In the data rows, 128 means zero.
Each row of this table is followed by its label. One hidden rule gives the labels. It looks at one to three of the table's principal directions, none of them among the few with the most spread.
[174 142 117 128 149 154 186 113 165 115 116 124 134 132 128 133  84 134
 138 160 122 107  32  79 148 159 128 134 133 124 136 133 137 157  87 126
  76  95 125 124 112 140 118 127 124 169  79] 3
[112 129 109  95 130  96  84 112 165 111 101  85  86 101 164 119 115 115
 170 153 175 117 163 103 126  77 106 146 169 125  83 137  98 141 117  99
 132 113 103 118 190 189 133 206 117 156 133] 3
[140 128 125 105 124 133 109 130 144 142 108 119  96 120 132 114 126 116
 161 134 165  93 125 100 135 128  97 126 111 147  96 143 114 157 165  89
 130  82 120  96 102 125 142 136 133 155 127] 4
[ 77 123 149 137 107  99 161 123  95 148 141 128 158 141 132 172 176 177
  74 126 114 192 211 149  93  69 189 147 172 155 154 109  94  81 113 171
 188 211 132 169 172 149  81 128 140  57 160] 4
[100 139 127 117 157  62 154 114  97 112 152 154  92 137 139 163 153 190
 102 108 106 184 172 157  97 100 196 190 204 137 133 161 138 109 136 114
 218 217 120 187 247 194  82 189  76 101 172] 1
[117 127 144 130 134 174  92 147 151 147 112 111 108 119 134  88 129  99
 168 116 135  88 135 105 145 138  85 104 104 129 109 119 136 149 149 117
  94  93 119 109  95 111 143 143 115 144 111] 3
[108 142 112 150 133  83 152  80 101  50 121 177 111 102 104 205  98 180
 144 122 119 169 131 182 143 131 189 143 163  52 196 174 153  73 121 117
 183 204 140 151 210 137 119 113  94 129 179] 6
[104 135 111 114 116  81 146 115  84 102 137 146 168 108 118 192 110 164
 114 133 113 150 131 148 131 104 174 114 163  92 141 152 131  95 109 127
 170 136 116 124 140 120 139  82 136 132 151] 7
[110 111 155 157  93 172 116 141 150 159  90 111 153 132 101 113 148 129
 149 124 133 120 154 112 141 134  93 115  99 132 135 128 113 114 155 124
 112  95 107 102  66  97 139  82 129 118 140] 4
[120 162 106 114 156  87 175  96  99  59 125 175  98 110  99 193  89 188
 155 125  97 127  66 117 144 150 177 150 173  71 160 192 173 110 117  91
 186 144 110 133 170 146 134 105  91 173 143] 1
[139 136 112  90 109  83  89 142  88  99 137 168  92 112 122 124 120  87
 132 112 158 116 127 153 114 120 116 113  95 121 117 151 140 133 171 103
 191  91 133  84 101 126 182 100 156 153 148] 1
[ 55  94 141 147  37 120  29 182 152 198 116  54 222  97 132  67 166  31
  93 127 143 149 235 113 100  28  49  63  86 158  88  46  64  91  97 217
  95  64  98  74  38 119 145 109 194  49 128] 3
[157  99 132 127 146 146 127 148 136 177 146 117 146 166 145 102 155 168
 106 134 155 148 185 163 104 122 149 172 161 172  90 128 106 148 158 116
 118 177 139 170 184 149  85 187 115  85 128] 4
[ 86 111 131 139  99 117  78 164  95 164 163 105 181 125 129 109 166 100
  94 106 107 145 205 164  99  93 116  94 122 140 116  72 129 101 122 176
 123 151 145 136 114 110 124 122 158  56 136] 7
[158 148 115 143 138 133 114 117 130  85 143 136 155 103 136 124  61  80
 131 137 110 119  54 159 164 167 118  78  97  68 146 117 166 129  80 146
  60  99 130 117 110  86 169  82 135 171 108] 1
[177 125 148 137 124 174 164 107 172 136  97 111 105 153 147 118 123 116
 129 160 158 124  93 105 143 151 118 142 100 157 134 125  97 156 123 122
  81 111 134 129 114 123 127 129 130 159 115] 6
[ 73 140 159 178 151 196 168 131 142 113  94 153 113 130  63 146 142 190
 180  87  53 112 105  80 159 176 135 142 149  81 184 167 187  94 134 120
 135 152 101 148 123 116 108 116  43 127 133] 5
[ 94 137 137 144 155 143 131 112 143 124 113 124 110 118 113 145 138 158
 164 109  89 116 126 104 154 152 124 135 152 105 143 145 153 117 131 103
 127 139 110 144 149 119 114 142  79 143 143] 2
[143 137 118 101  99  93 157 107 135  96 113 108 161 117 166 159  81 118
  95 183 161 165 106 120 125  69 164 124 155 119 117 136  78 122  56 157
 124 104  98 116 148 166 151 113 155 161 120] 2
[155 191  90  87 153  21 218 100  95  56 133 201  88  88 119 196  36 193
 146 146 130 133   3 101 125 127 193 151 176  95 147 207 168 149 130  79
 226 107 101  99 149 199 115  92 110 188 111] 6
[119  95 180 158 156 182 119 144 159 208 143  87 118 196 167  51 211 121
  72 105 107 161 197 134 106 135 117 176 115 209 104  88  84 148 137 165
  99 178 126 194 152 136  87 198 102  82 129] 2
[123  95 188 163  77 243  84 187 210 225  75  42 196 143 145  31 147  74
 145 149 156 106 175  82 141 111  40  87  83 178  78  74  80 152 129 156
  13  38  77  91  22 100 144 108 141 115  91] 7
[109 140 108 135 119  81 100 104 146  97 111 121 143  78 135 135  72 108
 154 141 143 130 106 131 152 110 108  99 121  78 133 137 118 117 107 128
 123  91 100  91 116 133 146 101 137 158 129] 3
[156 133  79  87 120  52  80  97 107  77 125 148  80 104 108 164 110 131
 166 138 177 113 131 163 129 135 118 148 136  97 104 182 139 121 173  49
 183 115 133  99 172 130 167 123 140 163 185] 4
[113 140  94  89 141  53  99 108  93 106 149 139  83 104 138 149 125 140
 143 126 156 115 150 143 112 103 136 136 142 124 108 139 123 133 157  98
 192 146 144 117 160 147 127 149 153 127 144] 4
[120 111 117 110  96 110 133 110  94 109 113 122 152 133 127 179 128 172
 127 151 157 144 171 156 126  96 167 133 153 108 123 159  96 102 130 111
 160 142 125 124 150 123 152  96 142 131 163] 7
[149 125 125 116 119 163 177 159  91 136 168 127 176 160 132 133 137 121
  71 141 101 130 105 120  98 116 164 110 131 153 133  81 137 132  72 193
  94 148 168 151 106 124 121 120 167  90  76] 3
[113 142 130 133 143 128 179 117 114 109 144 145 134 137 118 159 132 155
  96 129  93 152 108 113 120 119 175 143 154 123 159 126 135 106  81 169
 142 175 133 162 157 141 101 135 121 108 117] 6
[145 119 114 101 116 113 144  86 163 108  81 112 111 121 142 157 107 137
 147 172 184 125 114  93 146 104 127 151 138 127 117 164  67 137 117  98
 139  88 106  98 133 151 146 133 144 184 134] 4
[216 157  89  90 136  93 138  81 121  63 130 163  73 106 144 154  59  72
 146 159 173  87   8 136 160 180 113  99  65 103 138 149 140 170 132  83
 112  63 163  79  91  91 186  79 173 224 119] 2
[156 126 132 112 130 137 110 146 179 146 100 109 108 124 154  66  95 100
 154 147 175 106  99  91 132 119  87 139 112 151  78 148 100 179 145 106
 108  54  86  90  99 168 143 154 120 172  94] 5
[185 128 154 171 214 223 199 118 174 191 170 102 120 191 163  79 152 136
  92 125  69 108  53  99 144 218 127 149 108 190 137  63 145 191  95 161
   2 177 179 212 134  98  48 193  99 112  55] 7
[160 128  93  71 127  42  89 118 117  95 130 144  68 113 165 116 109  82
 131 129 178 125 116 144 113 109 113 147 122 137  88 163 112 164 161  78
 191  79 124  92 151 180 174 163 137 188 147] 1
[ 54 143 135 122 173 101 130 122 107 124 124 165  79 106 100 163 161 198
 170  76  87 122 168 108 134 128 152 157 187 110 146 174 163 107 179  79
 224 172 106 146 177 149  92 166  65 124 163] 7
[ 81 155 101 108 149  63 128  77 112  66 111 165  87  72 108 207 104 159
 171 116 120 122 116 114 160 118 152 127 165  65 160 182 143  95 130  85
 202 134 111 111 169 129 135 125 105 174 169] 7
[ 97 126 138 105  69 113 116 137 127 128  86 112 144 113 119 142 127 129
 133 152 169 138 166  99 118  62 125 121 131 131 107 153  79 105 129 130
 172  79  79  80  91 144 163  84 154 135 149] 7
[ 90 125 135 147 127 156 176 107 107 121 118 140 137 132  96 185 153 189
 136 126 107 125 148 112 134 127 165 129 144 113 180 125 125  92 122 145
 147 183 154 146 125 105  97 106 135  95 131] 3
[149 115 118 103 103  87 115 121 131 127 135  94 145 144 171 121 130 106
  81 165 165 169 161 153  99  79 141 149 146 155  94 114  77 129  93 147
 129 133 120 138 171 169 140 150 159 124 139] 2
[ 86 144 142  93 133 102  78 155 145 165 109 118  74  96 140  91 146 119
 178 109 158  93 172  80 117  93  81 127 138 166  80 134 121 156 194  80
 186  81  87  86 105 163 123 161 126 139 130] 4
[159 119 119 101  91 110 130 136 134 150 123 102 150 135 150 116 122  94
  98 162 167 128 117 108 112  95 113 120 105 168  90 116  80 152 117 138
 117  71 123  95  83 137 147 110 175 137 113] 7
[109 108 109 134  99 104 129 102  94  92 111 148 138 120  99 194 136 168
 141 125 140 147 172 168 133 115 162 134 146  85 160 165 122  83 146 108
 175 163 147 126 161 117 139 105 122 117 181] 3
[142 134 136 138  99 147 163 136 118 120 116 143 150 128 107 152 115 129
 126 133 119 130  96 122 133 138 138 108 115 119 152 135 145 119 123 133
 121 108 131 113  92 110 140  77 128 132 128] 5
[156 142 134 114 134 146 157 169 132 135 131 143 139 132 132  96  92 126
 129 132 124 114  70 100 119 132 130 124 133 140 107 140 153 164 125 129
 118  82 105 111  95 159 134 122 115 148  79] 1
[ 87 116 156 126  84 123 127 148 109 139 114 128 123 141 125 134 178 120
  95 111 127 169 198 128  99  74 147 140 133 156 132 133 102  98 135 155
 185 145 115 133 138 151 134 134 117  94 168] 5
[229 131  79 101 151 101  99 127 131  92 154 147  99 128 145  93  63  98
 151 152 183  96  61 180 127 177 106 136 105 113  93 143 158 182 154  77
  94 102 161 110 148 139 158 143 148 172 103] 6
[126 106 149 160 128 188 110 149 161 152 112 101 159 140 133  90 133 119
 143 121 115 125 147 133 142 146 103 120 127 122 127 111 134 130 122 136
  69 121 117 139 121 120 130 142 101 125 115] 5
[118 115 143 125 116 117  90 194 134 188 139 124 139 133 136  56 149 116
 121 103 142 136 180 133  88  96  99 138 132 178  79 118 128 153 181 127
 156 108 104 115 110 176 108 162 118  83 115] 5
[125 164 133 158 140 158 186 103 124 102 142 139 161 116 100 174  98 134
 116 140  68 121  44 102 158 167 148  89 115  91 186 101 165 101  57 175
  74 141 140 141  93  68 117  60 143 130 102] 7
[150 135 140 102 157 154 135 154 136 158 147 118  86 155 152  85 156 109
 119 120 121 105 116  95 107 138 116 147 131 185  93 108 140 173 137 122
 117 123 136 147 135 152 115 187 118 131  98] 2
[165 141 104 140 149 118 106 116 121 114 155 139 161 102 128 133  75 109
 145 132 120 103  74 174 161 185 108  80 102  84 138 111 170 137 127 109
  72 109 148 115 102  66 145  75 152 153 115] 7
[144 136 111 127 177  96 180 100  80 102 172 186  98 152 116 171 141 192
  99 110 105 148 113 171 113 162 194 171 152 125 170 145 153 121 144 121
 185 224 177 180 190 132  85 143 123 104 137] 3
[106 127 166 171 144 202 177 109 168 144  89 129 115 144 101 137 152 151
 143 114  88 120 100  71 166 166 124 139 111 128 170 143 124 119 123 136
 101 127 113 142  98  96 105 121  81 141 127] 5
[ 93  87 158 152  41 170  88 130 148 129  73  95 194 133 108 142 160  85
 102 146 153 174 214 144 138  76 114 106 105 109 144 125  64  57  92 175
 111 105  95 105 100  89 185  74 153 115 184] 1
[181  99 121 141  93 154  90 136 184 161 130  65 192 133 181  63 101  22
  82 175 175 136 116 138 129 104  75  87  68 157  95  53  64 157  63 197
   5  71 143 106  79 114 147 137 193 123  80] 6
[114 105 160 134  98 171  99 168 167 180  99  95 136 141 137  68 164  81
 125 120 141 124 167  91 117 103  78 124 102 174 100 106  97 142 142 145
 109  78 103 105  78 142 137 149 127 117 117] 5
[146 140 125 129 129 128 154 109 122 104 134 141  96 137 123 148 136 107
 110 126 112 132  91 120 128 145 138 133 110 132 153 124 140 125 108 140
 125 141 155 141 138 120 129 132 124 135 136] 5
[ 99 153 116 105  77  83 150 127 103  80  91 154 154  81  95 185  76 142
 151 147 140 127  91  94 136  85 144  96 138  80 144 176 127  96 114 121
 190  61  79  58  71 137 175  35 150 166 136] 2
[105 124 106 127 106  66  76 165  85 131 162 140 155 109 116 105 124 123
 122 106 130 140 173 180  90 100 119 115 131 117 111 114 152 113 157 137
 172 141 134 112 125 151 129 115 150  74 135] 6
Here are more rows. What is the label of each one?
[186 127 134  93 109 144 137 175 134 154 142 111 145 152 171  70 108  85
  96 161 170 121 105 120  92 105 117 119 112 184  83  93 109 179 116 151
  97  82 129 109  87 166 146 131 177 133  68] ~ 6
[150 144 147 137 123 167 142 103 157  92  90 136  83 121 135 123  97  83
 154 138 140 107  63 101 164 160 105 107  73 107 159 138 126 141 117 126
  97  82 124 101  84 104 170  96 124 194 120] ~ 5
[156 147 106 106 154  76 131  87 104  72 137 176  61 122 124 168 114 133
 133 119 139 136  96 161 140 157 155 154 127 103 141 181 147 127 153  80
 181 148 141 135 185 123 147 133 108 173 174] ~ 1
[159 161 120 125 164 167 138  96 151  95 118 129  76 118 113 131  97 113
 182 140 117  60  33  82 171 201  92 110  92 102 142 129 166 153 121  95
  75  92 139 112  90  79 151 102 135 192 101] ~ 4
[ 90 139  86  85  70  14 109 103  22  64 141 180 160  80  91 242 111 156
 114 131 151 155 170 192 118  74 184  91 142  67 150 174 124  57 146 109
 251 134 132  81 124  91 183  16 190 125 206] ~ 7
[129 126 153 157 145 175 146 153 187 167  98 116 137 129 124  80 114 145
 162 123 119 113 102  83 142 148  97 139 135 142 120 134 137 157 144 116
  92  94  91 122  99 155  96 149  84 135  89] ~ 6
[107 102 147 146 137 160  97 130 163 184 133  76 131 145 163  87 182 102
 109 123 129 136 197 123 121 109 101 133 124 175 110  70  87 136 119 160
  82 158 145 161 146 127  91 198 131  86 122] ~ 4
[128 146 156 141 133 171 153 146 154 139 111 128 128 121 137 103  98 119
 142 132 123 115  87  92 143 131 123 108 115 129 130 127 136 150 117 144
  95  96 103 117  91 131 124 119 107 146  91] ~ 5
[156 136 120 117 115 128 115 136 120 120 150 118 159 126 141 118 106  80
 100 149 132 126 102 143 126 129 119  94 106 126 120  93 131 130  89 158
  85 106 138 118 102 103 157  96 175 134 109] ~ 2
[ 81  94 168 146 108 162  53 193 135 200 130  97 146 145 144  37 185  84
 114  83 120 136 223 140 104  99  80 118 101 170  84  99 111 136 168 155
 123 109 103 126  93 134 137 160 108  82 133] ~ 1
[137 118 134 150 140 183 115 160 140 159 148 100 150 149 129  68 132 119
 132 126 112  99 123 123 118 152  98 117 109 141 114  81 145 149 118 159
  59 134 146 142  97 120 114 142 139  93  75] ~ 3
[ 67 130 122 133  95  88 140 139  51 102 149 163 170 115  90 192 146 181
 107 108 100 166 191 172  98  85 188 117 166  93 171 131 149  59 125 158
 209 198 141 140 149 129 119  80 144  62 162] ~ 3
[188 147 127 138 157 146 196 107 123 108 133 161 119 144 119 161  98 162
 135 134 102 118  38 135 153 203 155 135 127 116 160 153 174 150 135  90
 107 130 145 144 128 104 122  91 101 171 121] ~ 2
[146 112 124 157 128 127 163 103  91 101 157 155 158 160 121 158 132 138
  66 122  98 175 114 188 130 152 181 138 108 104 173 132 125  99  95 173
 121 186 164 170 152  96 130  98 127 108 148] ~ 1
[152  94 162 171 137 227 105 139 193 205 133  68 151 172 151  49 181  62
  95 131 121 116 146 111 137 160  66 117  65 190 117  43  91 153 104 184
   3 126 158 157  83  76 104 166 151  92  92] ~ 3
[138 126 147 153  98 177 202 152 139 139 111 121 192 155 101 136 118 157
 100 148  95 149  84  87 122 124 154 133 141 134 145 132 130 116  78 172
  95 111 104 134  92 140 118  86 114 111  98] ~ 5
[180 125 118 108 158 117 146 117 122 131 166 134  76 170 160 103 154  99
  77 128 133 137 103 137 102 146 140 167 108 181 114 110 117 166 123 140
 125 159 174 166 165 148 112 189 136 125 116] ~ 5
[169 141 106 138 169 133 114  92 128  96 145 137 119 116 133 136  78 132
 161 140 133  96  74 169 167 195 120 108 107  79 140 129 159 142 130  97
  74 136 153 132 135  75 143 100 139 168 118] ~ 7
[167 167 139 159 238 186 249  87 133  91 165 180  44 171 124 157 133 174
 118  95  26 118   0  96 154 237 191 177 148 124 201 137 213 158  91 132
  92 222 185 230 208 128  58 203  31 151  93] ~ 5
[ 94 147 126 132 111 104 122 134  95 106 127 151 139 103  88 159 120 150
 149 112 102 124 127 133 132 132 132 107 134  90 148 147 165  94 141 116
 168 123 111 108 105 108 145  66 127 123 152] ~ 2
[120 142 108 150 158 107 124  97 169 123 135 106 125 101 134 133 112 130
 146 140 118 129 116 117 138 131 114 133 154 115 140  97 135 123  94 137
  90 162 139 150 176 145  77 177 123 111 115] ~ 3
[ 57  88 135 127  91 125  47 152 126 178 110  81 141 120 123 109 195 130
 151 106 148 122 255 132 109  72  89 124 140 147  91 111  91 104 174 118
 156 131 119 114 126 130 127 160 134  75 167] ~ 4
[153 142  95 123 142  68 140  98  86  95 181 134 139 121 159 170 100 141
  93 147 130 160 126 200 113 121 181 122 153 110 140 102 141 119  95 145
 122 204 178 170 206 130 104 137 151 101 136] ~ 4
[124 130 162 179 113 183 130 146 151 138 119 123 173 132 114 100 121  86
 114 113  79 139  95 128 152 164 102  91  86 109 161 103 153 112  96 171
  63 101 111 127  71  83 146  76 110 130 119] ~ 1
[ 62  72 148 135  22 135  56 210 112 184 102  77 255 131 111  88 155 128
 101 136 160 173 255 155  84  18 113 105 146 134  73 120  68  75 128 179
 146  88  62  86  76 150 167  78 162  50 147] ~ 2
[147 169 115 108 155 119 200 114  86  61 138 193  82 123 100 183  91 167
 143 122  99 110  37 109 135 163 180 135 144  92 171 172 188 130 122 108
 174 143 144 132 138 135 135 101 107 166 114] ~ 5
[169 167 103 115 166 111 196  84 131  61 107 174  75 107 111 185  55 182
 186 145 129  97  12 102 166 180 160 144 149  77 157 201 172 151 135  61
 145 112 123 116 150 140 130 108  86 208 118] ~ 3
[180 111 177 134  83 207 138 186 213 210  89  73 172 152 174  32 121  50
 103 167 177 128 110  70 117  99  68 108  83 215  80  80  70 188 112 167
  37  26  90  90  34 156 132 134 153 137  62] ~ 5
[129 136 144 145 119 163 185  89 151  90 103 131 133 133 127 179 127 111
 100 147 104 158  93 103 152 127 160 125 131 109 187 122 114  94  50 173
 100 146 133 150 147 114 132 120 121 152 135] ~ 5
